Two rows play each game, the first against the second. How much does the first row win by? 20 is about a draw, 40 a big win and 0 a big loss. Wins can go round in a circle: one row can beat a second, the second a third and the third the first. Each row has two weighted sums of its numbers, A and B, taken from their middle values. A row wins by its A times the other's B, less its B times the other's A.
[  7  -5 -19  18  16  -6 -25   8   8   0  32   8  -1  13 -40  11 -29  19
  39]
[-41 -20 -18 -15   7   7 -21  20 -34  13 -18 -16  -4 -19  -3  25  52 -10
 -15] 23
[-42 -17  23   8  10  17 -35 -18 -12   6 -14 -30 -21 -10 -13  24  11   3
  -3]
[ 14   1 -21   3   4 -20 -33  -4  27  13  42  -8  19  19 -34  20 -47  24
  10] 16
[ 12 -31 -27 -14 -23 -20 -12 -15  40   7 -22 -24  15 -21 -35 -13 -19 -47
 -12]
[ 47  53  69  -6  34  30  49  -5 -12  16 -17  47  21  30  48 -28 -28   1
   9] 14
[-20 -25 -29 -18 -19  -2   2   1 -23   2 -22 -13 -29 -26 -15  -1  40 -28
  -8]
[ 16 -16 -21   0 -10 -37 -23  -1  45  -4  16   6  25  22 -33   5 -33   3
  23] 19
[-37 -25 -29  -1   6  19 -20  18 -44 -27  52 -18 -18 -18 -22  22  20  -8
 -10]
[-25 -37 -16  -9 -10  15  -5  -8 -17   3 -39 -16 -27 -11  -4   5  -1 -16
 -31] 21
[  3   0  -2 -30 -19 -33 -22 -26  28  26 -18 -29  10 -30 -27   7  20 -33
 -32]
[ 22  41  86  -2   9  36  12  -3 -30 -38 -20   9  24  -1  -7   1 -47   3
  33] 2
[-10 -29 -32 -13 -20   0  -8  -6   7   9 -38 -15 -25 -23 -31  16  30 -31
  -7]
[-31   2 -21  -9  -6 -18 -23   6 -36  16  -3 -16 -28 -18  -7  26  85 -22
  -3] 20
[ -7 -12  -3 -11  -3 -30 -33  -6  25   1  18 -32   8 -34 -15  12  -1  -7
 -12]
[-18 -33 -39   4  -5   3 -11   5  -7 -37  37   2 -21  -1 -20 -24 -19  18
  11] 30
[  8 -33 -16 -16  -9 -20  13  -9  13  -8 -23  -5  -2 -15  15 -14 -32 -24
 -34]
[ 10 -39 -18 -21  -1 -28  12  -8  22   0 -21  -4   4 -22  -1 -11 -20 -25
 -34] 20
[  6  63  75  -8 -14  27 -22  15 -62 -23  32   4 -14 -33  -2   9  47  21
 -18]
[ -3  19   2  -1 -17   1 -39  -2 -37  -9  25 -25 -22 -13 -18  28  59  30
 -22] 15
[ 11 -28 -14 -19 -10 -17   9 -20  13   3 -25 -10   2 -19 -20   5  -4 -35
 -34]
[-23   3  -2  51   2   4   1  46 -37 -12  62  37 -20  14  21  -8  34  42
  70] 29
[-16 -18 -16  -4  -4 -20  20 -11  11 -12 -18   1   5  -2  26 -26 -29   5
 -13]
[ -4 -36 -36  -7 -24 -13 -11  -4  15  -5  -1 -21  -6  -7 -25 -24   6 -40
   4] 18
[ -6 -19 -15 -26 -16   8   3 -19  -9  -1 -39 -12  -6 -13 -19 -12   2 -27
 -34]
[-22   1 -23  28   7  18  -1  56 -40 -17  51  36   1 -10  30 -39  20  64
  39] 22
[ 11 101  47  55 -13   8  -7   3 -42  38  40  44 -11  43  26  49  16 -50
  64]
[  6 -21 -29  -5 -21 -18 -14 -14  25  25 -23 -20  -2 -14 -32 -13 -14 -33
  14] 35
[ 67  82  -2  56  23  12  45  -6  15  54  -2  61  18  70  56  24 -48 -23
  54]
[-11 -21  -6 -19  12 -40  34  10   0   7 -22  12  -1  23  -1 -15   3  25
 -21] 21
[ -8 -19  14  -9  -9 -20 -11 -13  30   4   5 -18   7 -24  10  -4  -8 -14
 -12]
[127  75 -30  83  70  85 107 124   0   5 108 124  48  80 127  53  65  69
  62] 30
[-34 -28  -3  -5  18  18 -24  20 -30  -6   4 -16  -3 -11 -11  12 -12   1
 -15]
[ -9 -16  14 -14 -14  -2 -24 -40  10   4 -20 -24  -6 -16 -31  36  24 -31
 -23] 20
[-31  -7 -23  -8 -17   2  -9   0 -15   8  -7 -27 -15 -22 -23  20  61 -16
 -10]
[ 54  61  43  -4  32  43  54  28 -75  15 -17  55   7  28  62  -9  -4  -2
  -1] 14
[-15 -21   5  16  -4 -45 -17  -2   6  -3  63   5  10  11 -26  18  13   1
  28]
[ 23   1  -8 -10  14 -33 -24  -8  51  16  51  -4   7   3 -29  13 -60  31
   6] 20
[-14  -5  -1 -17  -6 -31 -22 -20  29  14 -14 -28  -1 -22   0   2   4   6
 -14]
[-19  -1  -8  32  -1   5  -3  53 -46 -14  67  33  -5  -9  27 -27  42  33
  28] 31
[ -8 -10  13   4   6 -34 -26 -18   0  23 -10 -28   3  -6 -37  76  58  21
  -8]
[ 35   1  37   8  37  70  48  52 -20 -50  -5  40  22  23  38  17 -40  47
  21] 5
[-47 -16 -22  -8 -26   6 -15  -5 -23  -2 -25 -22 -18 -14  -5 -19   6  -3
 -35]
[ 12  56  68  -7   4  41  -9  20 -66 -34 -16  13   5 -27   2 -18 -25  58
  -6] 21
[  0 -35  -9 -11   3 -18  19  -1  20   4  -8   2   3   4  14  -8 -28 -11
 -28]
[ -6 -37 -28 -10 -27 -22 -13  -4  19 -12  20 -22   2   1 -28 -13  16 -42
   1] 22
[  0 -31 -12  -4 -14 -25 -35  -1  28 -17  35 -31  11 -17 -19   3   1 -19
 -18]
[-15 -14 -11 -11   2 -20 -12 -10  20  -1 -32 -21 -18 -34  10   3 -14  28
 -28] 14
[-38 -11 -19 -13  10  21 -26  27 -47   4  -1 -20  -8 -23 -11  28  54 -10
 -22]
[127 118 110  49 127 127 127 118   1  26  39 127  66 109 127  -5 -27 127
  74] 12
[ -6 -18 -15 -22  -9 -17  18  -5  12   2 -21  -6  10  -4  23 -24 -22   2
 -24]
[ 30  22   2   9  24  51  23  89 -37 -24  32  38  50 -10  67 -25  21  48
  48] 20
[-47 -24 -22  -9 -12  13 -17  16 -35   8 -17 -20 -27 -18  -9   9  32  -7
 -23]
[  8 -22 -31 -15 -18  -8  -1 -14  19  13 -35 -18  -6 -28 -36  -7   1 -46
  -8] 22
[ 12   3 -25 -14 -23 -13 -26 -21  21  35 -45 -22   3 -34 -29 -28 -26  -6
   1]
[-23  -4  12  -6   4  17 -35  -8 -25  -5  -9 -24   5 -26 -14 -11 -23   0
 -19] 20
[ -2 -35 -25 -16  -4 -34  20 -12   6 -12 -37  -3   1 -19  14 -22 -26 -26
 -35]
[-22  41  70   5   9  36 -12  32 -69 -24  14  16   0 -27  11   2 -13  45
 -14] 28
[-26  15 -17  28  -3  20 -19  31 -69  -3  96   1 -15  -5  12  -1  30   4
  22]
[-28 -33  17  22  -1  22 -15 -28  15  -8   8 -11 -19  -3  15   8 -40   8
   0] 25
[-17  -9  -7 -14   6 -12   9  -7  21  -8 -11  -7  -3  -9  37 -15 -33  34
  -7]
[  0 -13  -7 -36 -14 -22   4 -11  16  12 -22 -10  16 -17   6 -10  -6  -8
 -35] 20
[ -9 -15 -25 -20 -11 -10   1  -8 -18  13 -26 -13 -20 -20 -26  22  55 -28
  -4]
[-14   7  31  -2  -8   4 -32 -33 -12  -8  39 -23  10 -38 -20 -18 -32  12
 -14] 21
[ -8 -17   4 -19  -3  -1  -6 -28   1   9 -13 -12 -12  -7 -24  16  23 -20
 -31]
[-18 -12  -4 -14   9 -12  -8 -22  18  -1 -15 -18 -24 -17  17  -1 -22  52
 -21] 20
[ 11 -24 -10 -24  -4 -31  12 -10  29  10 -14  -7  19 -27  -8  -8 -18 -22
 -37]
[ -6 -17 -15 -27  -9   1  10 -12 -12   6 -29 -12 -11  -9  -9 -15   4 -18
 -35] 17
[ 15  -5 -17 -22 -16 -17 -19 -11  42  23 -26 -28  25 -20 -35  13  -1 -33
 -20]
[-37   6 -22 -10  -3  -2 -24   6 -25  24   3 -23 -21 -14  -9  28  75 -23
  -9] 18
[-14  -9 -22 -29 -15  -5  -3 -18 -11   4 -34 -19   0 -13 -27  -1  29 -26
 -33]
[ 28  44  75   9  11   6  37  -9  59 -36   6  26   5  64 -12 -18   0  -6
  23] 15
[-22 -29 -23   0  17   9  -6  13  -2 -29   6  16 -27   8  -2  -4 -22  50
   8]
[-29  -7  -7 -28  -8  -1 -24  -7 -19   9 -28 -24 -11  -8  -8  14  53 -18
 -39] 23
[-13   3 -24 -15 -11 -11 -30 -27  12  23 -36 -33   8 -22 -29  -4   7 -33
 -21]
[-10 -27  12   4  -9   2 -31 -33  15   3  -3 -28   1 -14 -49  37 -12 -35
 -20] 21
[  8 -17 -11 -22  -9 -26 -28   6  58  30  -8 -31  29 -15 -21  19 -19 -20
 -24]
[-32 -22  -2  -2 -16   7 -24 -17  -5   0 -36 -27  -6 -12 -26  25   9 -19
 -24] 13
[ 10 -39 -23 -16   1 -20   8 -10  28  -6 -19  -9  17 -27  11 -14 -29 -26
 -32]
[-24 -21  28  12   7  27 -23   0 -27 -24  41 -10  -3 -16 -13   8 -48  31
 -11] 36
[-12 -28 -29 -15 -13  -9   1  -4  -2   9 -21 -16 -17 -33 -28  16  53 -38
   2]
[-37 -27   8   9 -13  15 -24 -21  -7   5 -30 -26 -20  -7 -25  19 -12 -17
 -17] 17
[  7 -17   6  -7 -13 -20 -31 -19  24 -23  69 -28  20 -16 -44 -23 -41  -3
 -10]
[ 52  27 -16  14  15  43  20  87 -48 -14  46  44  48  -3  64 -23  48  72
  44] 27
[ 30  26 -32  40 -12 -23 -10  -8  30  22  -8  30   2  29  -5   3 -41 -56
  43]
[ -6 -26 -13 -24   0 -33  30   5   7   5 -22   9   2  13   0 -21  -9   1
 -27] 19
[-12  -3 -27  23   5 -10  -7  24 -10  -1  81  19 -32   2  18 -16   7   6
  74]
[127  92  -1 127 103  40 127  51 127  62  91 127  -1 127 118  53  59 127
 127] 32
[-31   3 -23  15   3   5 -20  44 -71   9  47   1  -3 -33  21 -25  41  12
  14]
[ -4 -19  -1 -24   1 -10  18 -14   9  11 -16  -2  -5   0   6 -14  -1 -13
 -26] 17
[ -6 -12   2  19  -7   0 -26 -21  -3 -35   4  -1 -10 -21 -41 -21 -54  18
  -2]
[-47 -16 -24 -18  -2  -5 -19  18 -44   7  -2 -16 -20 -21   4  -4  55 -10
 -18] 16
[ -5 -27 -30 -20 -20 -12  18 -11  -9 -10 -37  -9  -8 -15  -4 -29  -3 -25
 -25]
[ 44  67  34   9  18  19  15  -4 -16  25 -21  34  24  24  41 -16 -22 -31
  14] 18
[ 42   7  41  17  38  50  70  31  54 -46   4  59 -16  75  38   7  -1  54
  40]
[ 51  48  80  -3  39  33  62  -2  14   0  -6  53  27  43  41 -21 -20  19
  20] 18
[ 76  -5   7  40  67  75 122  74  61 -24  40 100   2 109  71   1  13 101
  62]
[-25 -14 -12 -19 -11  -6  12 -15 -13 -11 -27 -15 -14 -21   3 -21  -3   1
 -30] 18
[ 74  71  -4  55  31  13  55  -2  39  48  10  68  10  86  49  27 -51  -4
  68]
[-25 -28 -16 -30  -7  -3  16  10 -29   3 -20  -9 -28  -5  -5 -19  17  -1
 -22] 23
[  9  -3 -10 -23 -16 -17 -36 -29  25  26 -17 -31  16 -25 -31 -24 -41 -18
 -17]
[ 40  36  55  -5   9  19  20 -29 -21 -17 -20  14  12   0  -5 -37 -41  -7
  24] 14
[-17 -23 -17 -24  -6  -3   6  -6 -19   5 -31  -9 -17  -6 -10 -11  14 -16
 -33]
[  8  75  59  67   9  29  16  72 -45  -2  75  44  -4  39  45  21  44  -5
  93] 17
[ 56  32  61  10  28  18  66 -17  63  -2  17  52  11  75  19 -18   4  21
  29]
[-22 -14  27  16   2  29 -14  19 -25 -24  13   8   3  -9  -1  12 -40  61
   3] 16
[-11  -4  -5 -19  16 -22 -25 -19 -13  13 -10 -31 -19  -8   2  10  26  52
 -32]
[ -4 -33 -11   3   2 -18  11  -9  26 -10  -2   0  14 -13  37 -17 -54  -9
 -21] 22
[-31   4   2 -24  -1  -3 -38  -6 -11  20 -33 -27  -4 -19  -7   1  47 -26
 -33]
[ 26  46  32 -13  17  42   2  32 -79 -23 -10  23  12 -21  22 -31  -4  57
   7] 12
[-17 -10  -8 -20   1 -24  13  -1  13  -5 -25 -10   0 -11  29 -11 -28  22
 -25]
[-25 -25 -38   8  10  12  -6  31 -35 -42  41  10 -23  -7 -10 -32   1  20
  11] 24
[-30 -33 -27  11  10  10   1  21  -4 -31  -4  19 -19  11   1 -18  -8  48
  11]
[ -7 -22  -2  -1 -18  -7 -39 -19   9 -25  33 -37   5 -21 -36   3 -21 -29
 -12] 15
[ 11 -34 -11 -12 -11 -16  -3 -16  40   2 -14 -16  21 -26 -24  17  -6 -39
 -30]
[ 44  27  46  -9  20  39  19   3 -57 -26 -35  20  22  -9   8 -29 -37   8
  25] 13
[-22 -12  -8 -11  -3 -15  -7 -12   4   0 -33 -25 -20 -35   3  -5  -2  22
 -32]
[ 19  72  38   0  12  20  -4   8 -46  16  -4  36   5  -1  36 -20  -8 -33
  19] 16
[  3 -34  -9 -15  16 -19  23  24  22  -4 -15  11  17   0  20 -19 -29   7
 -25]
[ 10 -16   5  18 -14  -9  -5  -8  31 -28  -3  -1  26  12 -42 -32 -23 -12
  31] 22
[ 54  57  46   9  15  -5  40  -7  51   0   9  34  24  69 -12 -21  -3 -15
  37]
[ 37  52  20  38   8  -5  24  12  52  -2   8  30  17  59   4 -21 -18 -19
  57] 26
[-36 -23  -3  -9 -17   8 -18 -19 -16  -5 -35 -20 -11  -8 -13   0  -2 -15
 -28]
[-31 -27 -20   8 -23  10  -9 -24  18  -1 -31 -20  -9 -20   0  -5 -27 -14
 -22] 21
[-19 -27   0   2  16  -4  28   2  -9  -4  -4  12 -17  32  -3  -5  -7  22
  -2]
[ -7 -18 -14 -10  -8 -11   4  -7  16   0 -34 -23  12 -24 -14  15   7 -16
 -17] 23
[-33  -6 -12  -6 -16   0   1 -34   1  -8 -26 -12  -2  -2  18 -22 -16   1
 -15]
[ -9   0  -9  -1 -13  -1 -36   6 -43  -4   7 -27 -17 -21   1  -4  35  33
 -30] 19
[-16 -28  17   6  -3   7 -32 -28  13   5  -6 -26 -13  -8 -40  43  -5 -27
 -20]
[ 16   5 -30   7 -11 -26 -30 -18  22  30  -7 -12  -6  -6 -20  -7 -24 -12
  44] 22
[ -1  26  22  37  -4 -17 -36  -5 -39  10  75   1 -16   9 -19  61  39  33
   1]
[-28   3   3  12 -14 -16 -24  -4 -25  35  11 -19  -9  -2 -17  64  91 -23
  15] 23
[ 30  48  20  36  13   9  47  41  52 -32  22  47 -15  64  46 -36   1  26
  64]
[ 49  74  18  25  17  24   9   5 -23  35  -7  35  23  31  36   3 -28 -37
  28] 29
[ 43  50  62   8  -6   9   9 -19   3 -33 -20   7  -4   5 -34 -39 -37  23
  31]
[-26 -27  13  -9  -2  13 -22 -19 -10   1 -15 -20 -24   0 -23  28  14  -9
 -19] 19
[ -7   7 -14  54  -3  -5  -6  14   0   7  44  38 -19  23  16  10   7 -36
  87]
[ 33  33  27 -11  28  56  16  60 -85 -18  -2  32  36 -17  54 -25   7  26
  27] 32
[-18   1 -31 -15 -19  -5 -23 -21   0  15 -29 -31  -5 -16 -29  30  53 -24
 -19]
[ 36  12  70   3  24  60  40  18 -31 -38 -23  29   7   8  23   7 -52  24
  14] 4
[-32 -14   8 -20   3 -11  16  -5   4   5  -7  -6  -8  20  13 -11   7  31
  -9]
[ -2 -16 -19 -33 -11  -7  12 -14  -5   8 -34 -14 -10 -11 -25  -2  21 -29
 -24] 22
[-23 -23 -12 -19  -9  -7  12   6 -29  10 -17 -12 -21 -14  -1 -13  23  -8
 -13]
[  4 -40  -6 -12   7 -10   8  -4  35 -10  -2  -2  18 -20  30 -16 -43  -6
 -27] 25
[-24 -13 -12   5  -7  -7 -27 -21   2 -13 -16 -26 -23 -22  -3 -16 -24  19
 -10]
[  9 -16 -19 -30 -13 -12   0 -28  13   6 -25 -18   4 -23 -36  21  29 -36
 -31] 20
[ -5 -19   5 -11  -5  -1   3 -31   2   4 -11 -13  -4  -3  -3  -9  -1 -18
 -22]
[-21   3   3 -34  -3 -18 -26 -18 -10  21 -32 -26  -9 -16 -14  12  53 -26
 -33] 18
[-15 -20  24   1  13  13 -28 -26  -1 -19  49 -23  -5 -12 -32   4 -54  12
 -13]
[ 11  -9  -3 -29 -14 -30 -32 -28  38  29 -20 -28   8 -33 -33 -23 -35 -32
 -24] 8
[ 35  25 -18  43  34  44  45 101  -4 -33  68  60  29  38  81 -28  36  41
  75]
[-14   1  -6  -7  -4  -1 -36 -20 -12  -2 -15 -37 -23 -12 -13  -2  22  24
 -17] 25
[-20 -27 -16  -2  -1  -6  15 -18  -6 -11 -39  -5  -7   0  13 -21 -23  -6
 -29]
[-23 -15   5 -26  16 -20  30  16  12   4 -14   4   1  15  20   1   0  43
 -15] 19
[ 73  32  77  23  61  42 114   5  72  -9  28  94  -1 110  44  -4  23  70
  53]
[-12 -35 -30 -13 -21  -9  12 -13  -5  -9 -41 -12 -16 -15  -3 -12 -11 -28
 -27] 24
[-21 -37  -7  -6   1  14 -11 -31  23   7 -24 -17 -17  -6 -20  13  -7 -11
 -30]
[ -2 -13 -19 -22 -11  -5   3 -18  14  13 -42 -20  18 -18 -14  13  11 -18
 -22] 19
[-24 -18 -20  -1  -9  11 -26  13 -57  -7   4 -29 -25 -25   1 -17  17  12
 -32]
[-53 -14   0 -20   1   1 -20  -3 -31   6 -22 -23 -20  -2   9  -6  19   5
 -27] 19
[  7 -33 -13 -13   2 -33  17   3  23   2 -18   3   9 -10  21 -19 -35 -14
 -34]
[-23 -34   0   8  12  14  -7   9  -2 -30  -9  15 -23   3 -10   0 -36  50
   7] 29
[ 18  76  57  79   1   4  18   8  17  28  32  39  27  77  10  51  -5 -51
  73]
[-27  30 -19  23  -6   1 -39  14 -34  33  15  -9 -17  -5  17  -2  25   5
   7] 20
[ 41  71  61  -9  -2 -25  14  -9  29   7  -2  13  33  32 -26 -11 -33 -47
  10]
[-33 -12   0  -4   1  22 -36  15 -47  14 -13 -24 -10 -14  -2  24  51  10
 -31] 24
[-31  -1  19  -3   0  21 -35  18 -38   7 -10 -17   2 -26   3  -7  -1  15
 -24]
[ -8   8 -10 -20  14 -35 -25 -15  21  25 -16 -36 -10 -14 -15  49  32  22
 -20] 19
[-27 -36 -12  -1 -17 -18 -10  -1  -1  -3   1 -19  -7 -18 -21  15  55 -18
   2]
[ -6 -35 -16  -6 -10 -26   5  -7  26 -11 -21 -10  18 -25  16 -16 -31 -21
 -29] 20
[-13  -6  10 -31   3 -20   2  -4  22  16  -6 -12   6  -3  24  -4  -4  14
 -15]
[ 10 -23 -19 -11 -24 -27 -27 -18  41  -9  39 -31  13  -6 -35 -34 -44 -13
  -4] 23
[-25 -13  -7 -22  -4 -18  20  -7   6   0 -19  -3  -1  12  19 -17  -5  23
 -17]
[  0  49  72   4  13  42  -6  25 -74 -33 -12  17   2 -23   0 -11 -14  40
 -14] 22
[-29 -10  -7  -9  13  -9   6 -15   5 -12 -11  -8 -21  -1  23 -11 -20  43
 -11]
[-29  -6  17   2  -3 -27 -23 -14 -15  26  -1 -26  -8  -7 -28  43  47  18
  -7] 21
[  3   4 -10 -23  -9 -36 -22 -34  21  32 -29 -29   4 -17 -22  33  31 -22
 -24]
[ -1 -34  11   1 -17   4 -10 -25  24  -8  -5 -16   7 -15 -18  21 -15 -32
 -18] 22
[-17 -18   8  12 -17 -21 -22 -11  -5  -2  43 -19   9   4 -40  40  37 -26
  22]
[  2 -32 -13 -14   0  -7  -3   1  51  -3 -11 -18  16 -31  14   2 -30   1
 -27] 15
[ 10  90  36  41 -13  -3 -13 -20  -6  36  33  24  -1  20  18  18 -13 -58
  38]
[ 49  58  76 -10  33  37  59   5 -10  18 -21  57  21  34  60 -36 -28   7
  15] 28
[  6  31  -6  47 -19 -11 -30 -16  -5  33  56   7  12  30 -17  43 -16   1
  44]
[ 35  82  56  36  -4   6 -14  13 -68  11  35  31  -8  21   6  52  25  71
  36] 39
[-12 -22 -13  -1  -2 -17  17  -1  19 -16 -13  -2  -1  -6  29 -24 -42  -2
 -15]
[-26  -4   9 -17   8   5 -35  -8  -9  16 -30 -29   0 -23 -15  13  28 -23
 -28] 16
[ 20  78  67  -5  14  18  -6 -17 -22   3 -20  19  22   1   2 -28 -40 -38
  15]
[ 14   8   8  55 -26 -39  14  -3  47  -2   0  26  32  57  -5  21  -1 -36
  60] 18
[-12 -26 -29 -22 -12  -7  15 -10 -16   2 -26 -13 -15 -25 -12 -26   8 -26
 -14]
[  3  -2   5 -28 -14 -40 -38 -17  28  21   4 -38  20 -21 -22 -22 -35 -24
 -26] 21
[  2  18   1  60 -16  -6  -9  -1   3  23  42  35  -2  39   3  29   5 -51
  85]
[ 81  99 -12  79  56  42  93   8 -16  64  29 102   5 120  78  67 -42  -3
  64] 27
[ -6 -25  -7  -7  16 -25  30  29  19  -5 -16  17  11  17  18 -19 -26  21
 -18]
[-33 -17   1  -5   5  10 -25   5 -17   7 -40 -26 -11 -17 -17  42  42 -13
 -28] 16
[ -3 -41  -9  -1 -14   0 -30 -19  36 -13  26 -30   9  -6 -25  14   7 -30
 -22]
[ -7 -24 -15 -25  -6  -8  10  -4  -9   6 -31  -9 -18  -9  -8  -8   8 -19
 -29] 17
[-28 -13  22  21   7  32  -9  18 -36 -33  -3  12 -11  -8  -5  11 -34  42
  -8]
[-25 -28 -17  -8  -7   9 -16   2 -14   8 -32 -24 -17 -14 -22  42  37 -17
 -22] 30
[ -2  -7 -11 -22  -4 -24  -8  -2  35  17 -26 -22  14 -20  -4  33   4   1
 -36]
[ 44  70  36   6  14   7  18  -9 -14  32 -29  34  25  21  39 -14 -27 -36
  14] 13
[ 16  -3 -10 -23 -14 -21 -31 -28  33  32 -21 -27   6 -31 -31 -32 -42   3
  -6]
[ -6 -35 -14  -1 -19 -11 -22 -26  28 -26  53 -22  -1   3 -31 -12 -31 -23
 -11] 35
[  8  -8  16 -13   2 -17 -35 -33  29  -1  33 -23   3 -18 -35 -15 -53  10
  -7]
[ 35  36  75 -19  30  46  44  11 -38 -12 -23  40  22  11  40 -18 -30   6
   6] 34
[ 12  19 -17   2  -8 -16 -39 -27   8  37  -8 -14   7   0 -14  -3 -24 -20
  30]
[ 51  18  26  26  27  26  75  19  79 -31  14  59 -25  92  32 -16   7  46
  50] 9
[  7 -25   0 -16  -8  -9 -30 -23  27 -10  35 -20  -6  -7 -26  -9 -55  22
   3]
[  8 -10  -1   3  -2 -22 -34  -8  31  24 -15 -26  19   7 -38  41  -4  -2
  -4] 22
[-17  64  19  35  -8   8 -29   8 -50  13  83   7 -19  12  10  19  19  25
   8]
[-20 -16  -2 -23  -5 -19  22 -14   1  -2 -32  -9   2 -11  10  -6  -4  14
 -35] 13
[-36  -8 -15 -31 -25   0  -7 -10 -25   1 -27 -18 -17 -10   4 -27  15 -11
 -35]
[-21 -13 -25 -26 -12  -3  -9   5 -29   6 -26 -20 -15 -10  -8   1  42 -22
 -22] 20
[ 34  24  16  23  -5 -13  -3 -11  40   4 -12  19  26  22 -12 -39 -39 -36
  24]
[ -3 -13 -13 -10 -12  -7   4 -17  -3  14 -28 -17  -3 -29 -34  35  49 -30
   3] 20
[-29 -29 -12 -13 -14 -14   8  -7 -17   5 -19 -16 -10 -36  -6  -7  23 -17
  -1]
[ -8 -28 -31 -17  -6 -17 -13 -10  19  18 -37 -15 -34 -26 -20   2  15 -23
  -5] 16
[-14  -4  -4 -15   3 -13 -22 -13 -18   9  -9 -28 -21 -16  -6   8  22  46
 -37]
[ -9 -24 -36 -18 -11  -8  -2   1  -8   6 -25 -13 -26 -27 -20  20  50 -29
  -5] 18
[-34  -9 -26  -7   8  10 -20  27 -65  -3  44 -18 -19 -39  -8   3  74  -7
  -6]
[-30 -13   4  13 -19 -14 -18   3 -26  29  14 -14  -8 -10 -17  47  87 -24
  19] 18
[-27 -26 -42 -15 -16   5 -12  22 -22  13  -9 -12  -9 -25  -2  -5  29 -12
   2]
[-19 -35 -14   6 -10   3 -19  -7  -8 -20  21 -22 -16  -7 -20  15 -16 -17
  -8] 21
[  7 -24   0 -14  -5 -19  16  -4  22   0 -10  -4  11  -9  21 -20 -28 -11
 -20]
[-11 -15 -25 -27  -7  -7   8   2 -16  12 -29 -12 -21 -15  -7 -13  22 -18
 -23] 16
[ 41  86  52  11 -28 -38   7 -14  46  32 -22  20  33  44 -12  26 -57 -50
  11]
[ 18  16  25  -7 -10 -24 -20 -29  18   7  44   3  13  -3 -18 -43 -42 -54
  20] 8
[  0 -38 -13  -4   2 -12  13 -14  19  -9 -13  -3   1  -1  22  -9 -44 -11
 -23]
[-22  -3  10 -17   5   4 -39 -20  -5  13 -34 -25   3 -29 -21 -14  -3 -26
 -28] 16
[ -7 -32  10   1  -1  17 -11 -41  17  -4  -2 -14  -7  -8 -28  26 -11 -21
 -22]
[ 55  21   7  42  21  31  48  72   5 -47  55  52  -2  60  39 -13  21  30
  69] 32
[ -8 -25   3   1 -13   4  -6 -24  18 -10  -4 -14   8 -19  -2   0 -25 -23
 -13]
[-41 -13 -12  -3 -23  -1 -16  -4 -26   1 -22 -26 -26 -19  -6 -28   3  22
 -34] 18
[ -3 -20  -9 -31   6 -28  24  -1   2  15 -28  -2  -1   2   1  -4  11  11
 -22]
[ 37  64  49 -11  15  15  12  -9 -26  16 -32  29  24   4  24 -36 -25 -33
   2] 17
[ 48  38  28   1  50  81  49  78 -64 -28  16  56  48   7  82 -19  -4  45
  20]
[-14  -8  17 -14   5  -2 -36 -24   6  12 -18 -28   0 -20 -29  13   9 -32
 -25] 24
[ 64  56 -19  45  65  89  67 119 -21 -10  78  85  45  38 114  -7  45  60
  50]
[ -4 -33 -12 -12 -11   0  -7 -27  25   2 -16 -16  -1 -16 -32  32  11 -40
 -28] 17
[-10 -26 -27  -5 -25   1 -12 -13  18   1 -28 -25  -4 -28 -31  16  12 -32
 -19]
[ 10 -32  -1  -8   4 -10  16  -2  24  -1   4   1   4   2  17  -1 -30  -7
 -18] 23
[-20 -33 -32 -15  -7  -3 -11   5  -2  16 -20 -15 -33 -20 -17  19  45 -25
  -4]
[-32  -9 -15 -28  -5 -19   1 -11 -26  11 -22 -19 -14   0   6  -7  26   4
 -27] 21
[-24 -22   2  10  -2   1 -19 -18  30  -2   0 -17 -14 -15  25  -4 -45  20
   3]
[-17  -2   1 -35   0 -31  -4 -19   5  12 -14 -16  -5  -1  19  -9  11   0
 -18] 20
[ 10  -7 -15 -28 -19 -25 -12 -31  15  21 -30 -23   0 -28 -32  23  40 -27
 -22]
[-23  -9 -19 -29 -17  -5  -2 -20  -9   1 -34 -18  -2  -7  -3 -23   7 -19
 -37] 22
[  9 -13 -26   4 -21 -29 -16  -8  28  -4  55   1   3  12 -23 -17 -19  -3
  47]
[-16 -27 -16   4  -7  -8  11 -18  12 -17 -23  -7   2 -14  29 -19 -38 -10
 -27] 10
[ -1 -24  14  -8 -13 -10 -34 -32  38  10   2 -28   0 -18 -47   4 -37 -36
 -23]
[-11 -14 -22  -2 -18 -15  -5  -6 -15  12 -13 -14 -21 -32 -24  25  67 -28
   2] 18
